array([[-20.5,  -5.0,  32.0,  46.9, -23.5, -14.0,  21.7],
       [-41.7, -24.5, -54.8,  74.2,  26.2,  -5.8,  -1.3],
       [ 17.6,  21.1, -19.7, -53.0,  34.2,   5.3, -16.2],
       [ -3.5,   6.0,  44.2,  21.8, -11.1, -19.7,  43.5],
       [ 12.1,   9.2,   4.2,  -7.9,   6.5,  -6.4,  -2.0],
       [  8.2, -29.8,  -6.1,  40.3, -31.3, -32.2,   7.2],
       [  2.8,  -7.1,   6.6, -16.5,  11.8,  20.2,  -6.5],
       [-36.3,  23.0,  10.1,   8.2,  15.6, -13.0,  14.5]]) result: -20.5

array([[-16.2,  47.3, -12.6, -15.6, -58.6,  -4.3, -18.4, -11.0, -28.2,
         26.6,  41.2,  27.6,   0.8],
       [-44.0, -35.0, -41.7,  20.6, -25.3,  19.5, -10.9,  -0.6,  15.1,
         59.5,  24.1,  15.5, -17.8],
       [-44.3, -12.1, -33.6,  -5.7, -10.0,  20.0,  -3.0, -14.4,  12.9,
         35.0,  21.3,  23.0, -29.7],
       [  1.6,  13.0,   6.9, -15.6, -50.6,   0.7,  -4.3,  -3.6,  28.2,
         73.8,  -3.3,  -1.3, -31.4],
       [-16.5,  13.8,   0.7,  -6.0, -39.9,  32.5,  13.6,  10.0,  -5.4,
         35.5,  37.8,  -0.9, -30.7],
       [-20.1,  20.4, -25.3,   4.7, -49.4, -10.2, -25.0, -24.3, -26.6,
         32.1,  54.1,  45.4,   4.3],
       [  9.0,  31.8,   5.3, -30.4, -28.0,  19.5,   9.0, -14.9,  24.7,
         33.0,  17.9,   1.5, -57.7],
       [-22.8,   7.1, -34.8,  -8.0,   1.1,  29.3, -12.1, -25.5,   9.5,
         41.8,  31.6,  -2.6, -24.9],
       [-61.0,  28.9,  -6.1, -14.8,  -2.5,  47.7, -26.3, -20.9, -33.5,
         49.2,  33.8, -47.7, -10.5],
       [-30.4,  28.7, -32.6, -22.1,   2.9,  47.4,  13.3, -10.7,  10.5,
         26.6,  44.8,  -6.8, -22.0],
       [-42.7, -16.0, -12.6, -11.6, -15.5,  19.5, -23.7, -31.6, -13.5,
         40.0,  18.0,  17.0, -47.3],
       [ 16.9,   9.2,  -4.8, -17.9, -23.0,  29.5,  15.3,  -4.5,  18.9,
         26.4,  41.9,   6.9, -70.3]]) result: -16.2

array([[-70.8,  62.3, -69.7, -72.8,  64.1, -65.5,  72.5,  64.0,  65.6,
         61.4, -76.1],
       [ 72.6, -63.9,  76.5,  61.5, -59.8,  66.9, -59.5, -69.7, -51.8,
        -60.2,  66.8],
       [ 76.0, -64.9,  74.1,  72.6, -67.8,  80.0, -70.1, -77.6, -75.5,
        -67.2,  79.1],
       [-67.3,  50.5, -68.0, -58.0,  59.2, -58.1,  47.0,  58.6,  63.0,
         47.2, -56.2],
       [-59.3,  47.2, -58.2, -57.5,  39.2, -47.6,  43.1,  47.6,  50.7,
         59.3, -62.3]]) result: -70.8

array([[  6.0, -13.3,  19.0, -14.7,  59.4,   6.6],
       [ -3.2,  -7.0,  34.0,   2.8,  48.9,  12.4],
       [-54.2, -57.1,  16.0, -48.4,  43.6, -24.2],
       [ 53.4,   7.7,  -5.8, -35.3,   7.4,   4.8],
       [  1.4,   3.5,  -1.0,  -8.5,   1.2,  -9.0],
       [ 49.8,  10.2, -11.7, -35.7,  12.1,  -3.0],
       [-36.1,  -9.1,  13.0, -14.1, -15.9,  16.5],
       [ 65.9,   1.6, -10.7,  -1.9,  23.7,  49.0],
       [ -1.7, -44.3,  74.4, -32.2,   4.8, -32.2],
       [  8.8,   3.9,  -1.7,  -3.8,  -3.3,   4.5],
       [ -9.9,   5.4,   1.7,  -5.6,  11.9,  -1.3],
       [ -7.1,  -0.6,   5.9, -22.5,   8.2,  -6.6]]) result: 6.0

array([[ 10.9, -42.7, -40.9,  10.2,  28.0,  25.0,  -3.5],
       [-40.6, -15.8,  13.1,  20.5, -14.0, -32.0,  -3.5],
       [  5.7, -35.7, -44.5,  21.3,  25.0,   9.7,  -3.5],
       [-45.0, -13.3,  12.3,  19.2,  -5.2, -29.4,  -3.5],
       [-63.4, -52.3, -15.6, -42.5, -55.3, -32.2,  -3.5],
       [  4.5, -40.4, -46.1,  20.0,  24.3,  23.4,  -3.5],
       [-31.5, -12.9,  -1.0,  13.7,   6.3, -19.6,  -3.5],
       [-27.6, -26.1,  10.4,  -4.3,  -6.3, -40.4,  -3.5],
       [ 10.0, -47.3, -44.4,   6.3,  23.5,  23.3,  -3.5],
       [-24.8, -27.7,   9.9,  -2.0,  -4.8, -43.2,  -3.5]]) result: 10.9
